Where one turn sends some rows of the set: a few examples, then the rows asked:
Zon: [ 0.19  0.10  0.74 -0.24  0.12 -0.89  0.62 -0.46  1.34  1.34  1.43  0.39
 -2.89]
tizak: [-1.83  1.36 -0.15 -2.14 -1.89  2.26  0.87  1.25 -1.98  0.62 -0.25  1.13
 -2.08]
Gal: [-0.48 -2.48  0.42 -1.03 -0.71  2.74  0.68 -1.13  0.95 -1.51  0.68  0.85
 -1.99]
Luram: [-1.22 -0.30 -1.84 -1.33  1.40  1.82  0.62  0.08  0.82 -1.39 -0.47  0.80
 -4.95]
Popup: [-0.43  0.82 -1.87 -1.42 -2.10 -0.42  0.12 -0.12 -0.71  0.96  0.62  0.08
 -2.28]
duboz: [-0.54 -1.04 -1.33 -0.76  0.67  0.96  1.75  1.34  2.50 -1.36  0.35  0.36
  0.04]
Vogil: [-1.91  2.14  1.31 -1.45 -0.57  0.94  1.75  2.07  0.97  0.91  1.93  1.91
 -1.94]
kuva: [-2.11 -0.44 -1.91 -1.92 -0.46  1.92  2.38  1.15 -0.59 -3.14  0.54  0.90
 -3.36]
pid: [-1.65  1.22  1.77 -0.98 -0.56  2.01  2.54  3.36  0.88 -0.68  0.42  1.82
 -2.20]
gupav: [ 0.18  0.36  0.11 -2.69  0.03  0.85  1.07 -0.85  0.78 -0.03  2.40  1.18
 -1.02]
savi: [-2.26 -1.33  0.62 -0.42 -0.08  1.48  1.57  1.22  0.76  0.34  2.76  2.30
 -4.42]
lagi: [-1.18  0.60 -0.78 -0.93 -2.29  0.94  1.84  1.00 -0.07 -3.19 -0.70 -0.02
 -3.56]
muba: [-2.14 -1.15 -0.59 -0.69  2.36  1.78  1.12  0.79  1.36  0.74  0.48  1.05
 -0.58]
nesig: [-0.49  0.65  0.44 -0.55 -1.15  2.48  2.01  1.72  2.81  0.61  2.37  0.38
 -1.44]
Ronun: [ 1.24  0.00  0.77 -2.02 -0.57 -0.03  1.82  0.08  0.77 -0.67  2.51  1.10
 -3.08]
dakor: [-1.42  0.87 -0.86 -0.39  0.30  0.95  0.66  1.00  1.10 -0.78 -0.61  0.61
 -5.94]
Mak: [-1.24  0.77  2.96 -0.87 -0.25  2.50  1.16  0.99  0.11  0.55 -0.72  1.18
 -2.08]
kis: [-2.59  0.14 -2.94 -1.38 -0.36  1.20  0.79  1.51 -0.44  0.88  0.22  0.79
 -0.79]
tun: [-2.99 -0.56 -1.17  0.05 -0.37  1.04  1.50  2.49 -1.55  0.36 -1.30 -0.01
 -2.52]
rekez: [-0.86 -1.12  1.31 -0.90 -0.60  1.98  1.06  0.63 -2.56 -1.54  0.08  1.05
 -3.48]
taku: [ 0.24  0.11  0.34 -1.03 -1.06  3.05  1.86  0.92  2.57  0.02  2.04  0.17
 -1.04]
Zege: [-0.77 -1.61 -1.91 -0.51 -0.51  0.04  0.78 -0.05 -1.41 -0.19 -0.78 -0.96
 -2.27]
tofi: [-0.33 -1.47 -0.75  1.13 -1.10 -0.80  0.29  0.57 -0.18 -1.07 -0.25 -0.57
 -2.69]
Ture: [-3.10 -1.52 -1.14  0.64  0.87  0.95  1.38  2.77 -0.88 -0.54  0.51  1.12
 -2.71]
fupo: [-1.43  0.45 -0.82 -0.67  0.33  2.34  0.50  0.70  1.13 -1.73 -2.06  0.24
 -4.45]
saben: [-1.95  0.22 -2.30 -0.46 -1.12 -0.35  2.16  1.75  0.55 -2.32  0.94  0.40
 -4.29]
dudu: [-2.16 -0.84  0.63  1.54 -1.80  1.31  0.80  1.72  2.57 -0.43 -0.32  0.41
 -2.37]
riza: [-1.29  0.93 -0.21 -0.89 -0.50  1.34  1.04  1.09  2.30 -0.24 -0.04  0.42
  0.84]
lilu: [-1.31 -0.48  0.03 -1.33 -0.86  0.68  1.35  0.82 -2.89  0.40  0.19  0.35
 -4.20]
tob: [-0.09  0.16  0.29 -1.34 -0.52  2.84  2.14  1.21  2.22  0.44  3.01  0.74
 -1.80]

tizak -> kis
dakor -> fupo
Where do these go?
taku -> tob
savi -> dudu
pid -> duboz
Zon -> Mak
tofi -> rekez
saben -> lagi
lilu -> tun
Vogil -> riza

Where one turn sends some rows of the set: a few examples, then the rows asked:
vefo: [-2.96 -1.53 -0.53  0.03  0.80 -1.82  0.83  0.57 -0.80 -1.22  0.50 -0.70
 -1.11  0.11  0.12 -0.11 -0.44  0.74  2.18  1.18  0.08  2.26 -0.18 -0.84]
gebek: [-3.68 -1.94 -0.49 -0.27  0.39 -1.75 -0.32  0.17  0.10 -0.17  0.99 -0.12
 -0.38  0.48  0.13 -0.39  0.58  0.98  1.88  1.50  0.75  2.03 -0.88 -0.51]
Dak: [ 0.43 -1.53 -0.93  0.20 -0.48  1.15 -1.42 -0.91  1.23  1.54  0.50  0.54
 -0.96 -1.83 -0.25  0.44  1.32 -0.43 -0.89 -0.81  1.09 -2.72 -1.68  0.07]
gabet: [-2.37 -1.70 -0.14  0.29 -0.58 -0.17  0.49  1.35 -0.07  0.46  0.24  0.68
  0.11 -0.21  0.36 -0.65 -0.18  0.02  1.27 -0.03 -0.08  4.15 -0.07 -0.25]
Bizul: [ 1.55  0.74 -1.65 -0.48 -1.05 -1.92  1.89 -1.04  0.28  1.11  1.55  0.72
  0.82 -2.15 -0.21 -0.11  1.54 -0.29 -1.12  0.66  0.78 -0.44 -1.03  0.02]
fut: [-3.60 -0.71 -0.99 -0.36 -0.12 -1.37 -0.24  0.22 -0.40 -0.58  1.46 -0.56
 -1.16  0.69 -0.06 -0.53  0.10  0.34  2.84  0.39 -0.05  1.99 -0.14  0.02]
tep: [-0.59  2.24 -0.44  0.54  0.76 -0.12  0.76  0.17 -0.59 -0.98 -1.86 -0.36
 -2.07 -0.89  0.30 -0.40 -0.06  1.04 -0.20  1.72  0.70 -2.41 -0.69 -0.88]
pelen: [ 0.94 -2.55 -0.62  0.04  0.30 -2.53 -0.83  1.59  0.07  0.47  1.08 -0.32
  0.35 -0.55  1.08 -1.61  0.20  1.24 -0.68  0.50 -0.03  2.45  0.16  0.34]
Febam: [ 0.06  1.35  0.19  0.01 -1.00  0.74 -1.57 -1.02  0.40  0.79  0.93 -1.36
 -0.59 -0.59 -1.77  2.90 -0.71 -0.01 -1.18  1.48  1.44 -0.61  0.52  0.92]
rotut: [ 1.57  1.50 -1.39 -0.14 -1.77  0.86 -0.66  0.77  1.19  1.88  1.01  0.06
  0.91  0.15  0.23  0.00  0.87  0.15 -1.57  2.02 -0.33 -0.94  0.31  2.17]
Tizud: [ 1.26  0.90 -0.48  0.31 -0.40 -1.43  0.65 -0.90 -0.26 -0.39  0.85 -0.06
  2.89 -0.49 -0.91  0.02  1.48  0.44  0.86 -1.62  0.07 -1.81 -0.47  0.87]
fet: [-1.30 -0.92 -0.23 -0.30  0.22  2.67  0.31 -2.20 -0.42 -0.03  1.42  0.05
 -1.56  1.57  1.97 -0.87  0.35 -0.94 -1.12  1.29 -0.27  0.78 -0.44 -1.14]
golid: [-0.33  0.64 -0.46 -0.13 -0.01  2.65 -1.22 -0.92 -0.73  0.38  0.64 -0.41
 -0.27 -1.21 -1.65  2.34 -0.08 -0.46 -1.70  2.87  0.74  0.05 -0.10 -0.56]
Buf: [-0.11 -1.79 -0.90 -0.07  0.10 -0.85 -2.46  1.30 -0.35  0.16  1.68 -0.07
  1.38  0.66  0.66 -2.28  1.04  0.91  0.82 -0.86 -0.99  1.75  0.23  1.08]
fizud: [-1.56  3.14 -1.03  0.09 -0.19  0.76 -0.74 -0.29 -0.26 -0.35 -0.73 -0.01
 -1.88 -0.06  0.06 -1.03  0.78  0.61  0.70  0.79  0.42 -2.86 -0.74  0.06]
guvil: [ 1.39 -2.05 -0.60  0.86  0.96  1.45  0.33 -0.19 -0.27 -0.16 -0.87  0.03
 -1.07 -2.50 -0.18  0.83  0.24 -0.40 -1.02 -0.41  0.27 -2.29 -1.16 -1.19]
kivam: [-0.13  0.80  0.55  0.58  0.40  2.28 -1.67 -0.67 -0.96 -0.82 -0.04 -1.36
  0.83 -0.15 -2.10  2.79 -0.59  0.18 -0.40  1.12  0.40 -0.91  0.56  0.20]
Kas: [ 1.06 -0.27 -1.03  0.61 -0.31  1.51 -0.64 -0.46 -0.10 -0.07  0.25 -0.52
 -1.64 -1.54 -0.53  0.59  0.10 -0.96  0.53 -2.44 -0.32 -2.85 -0.33  0.36]
Lemun: [-0.18 -0.53  0.86  0.03 -0.64 -0.63  0.87 -2.09  1.05  0.36  1.24 -1.42
 -2.29  1.74  2.05  0.30 -0.95 -0.13 -1.11  0.09  1.00  0.28  0.41  0.26]
loku: [-2.41 -1.56  0.22  0.50 -0.51 -0.25  0.10  1.40 -0.05  0.12  0.06  0.32
  0.62  0.34  0.13 -0.48 -0.28  0.29  1.87 -0.84 -0.22  3.71  0.14  0.22]
vel: [ 0.69 -1.37 -1.74 -0.14  0.32 -0.47 -0.56  1.72 -1.49 -0.44  1.53 -0.16
 -0.46 -0.57  0.92 -2.21  0.09 -0.01  0.31 -0.03 -1.74  2.84  0.78  0.06]
besug: [-0.94 -1.54  1.69  0.78  1.00  1.29 -0.27 -1.91 -0.12 -1.17  0.07 -1.13
  0.53  2.84  1.51 -0.04 -0.16  0.59 -0.07 -0.47  0.16 -0.59  0.01 -0.35]
tiz: [-1.47  1.56 -0.16  0.29  0.45 -0.09 -0.80 -0.32  0.49  0.17 -1.46  0.32
 -0.81 -0.34  0.25 -0.72  1.18  1.59 -0.44  2.03  1.61 -2.91 -1.61 -0.47]
dulod: [ 1.81  0.07 -0.93  0.52  0.14  1.95  0.26  1.29 -0.18  0.41 -0.57  0.38
  2.03 -0.35  0.25  0.11  0.79  0.54 -2.02  3.14 -0.83 -0.66 -0.07  0.42]
sekek: [ 1.01  0.58 -1.82 -0.04  0.42  0.93  1.66 -0.73 -1.81 -0.81  0.81  1.07
  2.15 -1.69 -0.63 -0.72  1.96 -0.61  0.04  0.34 -1.02 -0.56 -0.96 -1.05]
lifin: [ 2.31  1.61 -0.65  0.78 -0.56  1.04  0.25  1.43 -0.24 -0.34 -0.32 -0.97
  1.51  0.48 -0.10  0.52 -0.28  0.40 -0.47  0.77 -1.44 -1.34  1.30  1.88]
Pesad: [-2.25 -1.54  0.11  0.27 -1.01 -0.96  0.23  1.26  0.57  0.77  0.36  0.36
  0.14  0.04  0.32 -0.40 -0.33  0.25  1.40 -0.47  0.35  3.89  0.04  0.39]

fut -> gebek
rotut -> dulod
Where do these go?
kivam -> Febam
Kas -> Dak
Tizud -> Bizul
Buf -> pelen
gabet -> loku
tiz -> tep
Lemun -> fet

Where one turn sends some rows of the set: a few examples, then the rows asked:
lome: [ 0.35  0.31 -0.41  0.14 -1.40  1.51  1.59  1.66 -1.26  2.63 -0.29 -0.68
  1.71 -0.61]
mudap: [ 1.18  2.25  0.21  0.68  1.50 -0.49 -0.32 -0.24 -1.71  0.00  3.02 -0.67
 -0.53  0.56]
mava: [ 1.14  0.96  0.20  0.52 -0.71  1.70 -0.23  0.43  1.40  1.37  1.61 -3.16
  1.14 -0.07]
Deso: [-0.59  2.25  0.90  1.31  1.72  1.64  0.35 -0.06  2.12  0.74  2.34 -1.62
  0.12  0.14]
zosi: [-0.31 -1.18 -1.28  1.01  0.45 -0.95  0.03  1.40 -0.33 -0.85  0.57  1.33
  0.46 -0.66]
tupe: [ 0.00  0.16 -1.28  0.58  0.63  2.30  1.98  2.57 -0.58 -0.23 -0.99  0.80
  0.99 -0.54]
Dorop: [-0.09  2.01  0.60  1.01  0.21 -1.87  1.25 -0.55 -1.26 -0.33  1.45 -3.13
  0.03 -0.97]
Muvid: [-0.05 -0.18 -1.06 -0.03  2.20  1.57 -1.01 -0.98 -0.67  0.92  2.40 -1.22
  0.20 -0.43]
mafol: [ 0.89 -0.98 -1.37 -0.14 -0.66 -0.18  0.10  0.48  0.01 -1.01 -0.73  0.70
  0.72 -1.49]
moteb: [ 1.70  1.49 -0.32  0.05  1.47  1.38  0.91 -2.16 -0.86  0.82  1.13 -1.30
  1.26 -0.15]
Lavi: [ 1.27  1.55  0.08 -0.74 -0.36 -0.10 -0.89 -0.63 -1.20  1.38  2.73 -0.39
  0.32 -1.73]
nezud: [-1.31  2.27 -0.04  0.05  2.05  2.37  0.51  1.24 -0.22 -0.74  0.09 -0.11
 -2.28  0.42]
gan: [-1.46  3.14  0.66  1.20  1.02  0.05  0.05  2.07  0.33  1.11 -1.41 -2.10
 -1.17  0.15]
fila: [-2.12  1.74 -0.03  0.83  1.52  0.23 -0.03  2.41  0.19  2.35 -1.17 -2.01
 -0.75 -1.04]
Zar: [-0.27  0.61 -1.21 -0.01  0.95  2.72  1.49  2.23 -0.14 -0.87 -1.10  0.98
  0.06 -0.96]
kufu: [-0.15  0.27 -0.77  1.32  1.66 -0.60  1.23  0.32  0.04 -1.67 -0.14  1.65
  0.24 -0.10]
bifip: [-0.85  0.75  0.04  0.42  0.44 -0.25  1.26 -1.72 -0.17  0.66  0.71 -3.23
  1.11 -2.05]
Kati: [-1.34  0.47 -0.31  1.01  1.69 -0.21  0.44 -1.00 -0.42 -0.61  1.20 -3.71
 -0.24 -0.67]
fab: [ 2.23  2.88  0.23 -0.67  1.53  0.53  1.21  1.16  0.03  0.41  1.54 -2.52
 -1.37 -1.57]
tetuz: [ 1.65  2.42 -0.01 -0.07 -0.93  1.50  1.19  1.58 -1.53 -0.42 -0.92 -1.51
 -0.78  1.13]
purid: [-2.48  1.03  0.17  0.30  0.58  1.21  0.45  1.99 -0.33  2.18  1.43  1.23
 -0.30 -1.42]
laviv: [ 0.68  1.08 -0.15  0.41  1.77 -0.18  1.07  2.29 -0.29  2.40  2.96 -1.90
 -0.05 -1.81]
nuz: [ 0.13  1.46 -0.31  0.53 -1.24  1.20  0.52  3.22 -0.51 -1.24 -0.09  1.18
 -0.06 -0.08]
Ran: [-1.37  1.11  0.33  0.19  0.16 -1.47 -0.16 -0.29 -0.59  0.15  2.12 -2.65
 -0.55 -2.43]
Mor: [ 1.21  0.92 -0.54  0.19  0.00 -0.50  1.08 -0.17  0.06 -1.95 -0.91  1.30
  0.16 -0.99]
faboz: [-1.22  2.09  0.42  0.66 -0.56 -0.03 -0.12  2.20  0.25  2.62 -1.49 -2.20
  0.11 -1.05]
nir: [-0.28  2.71  0.19  0.56  0.54  0.33  0.84  1.76 -0.13  1.75 -2.42 -2.78
 -0.39 -0.55]
pugi: [-0.52  1.71  0.02  0.72 -0.88  1.06  0.97  2.89 -0.18 -0.58  0.18  2.06
  0.33 -0.70]

mava -> fab
kufu -> zosi
Where do these go?
faboz -> nir
tetuz -> nezud
Ran -> bifip
Lavi -> moteb
tupe -> nuz

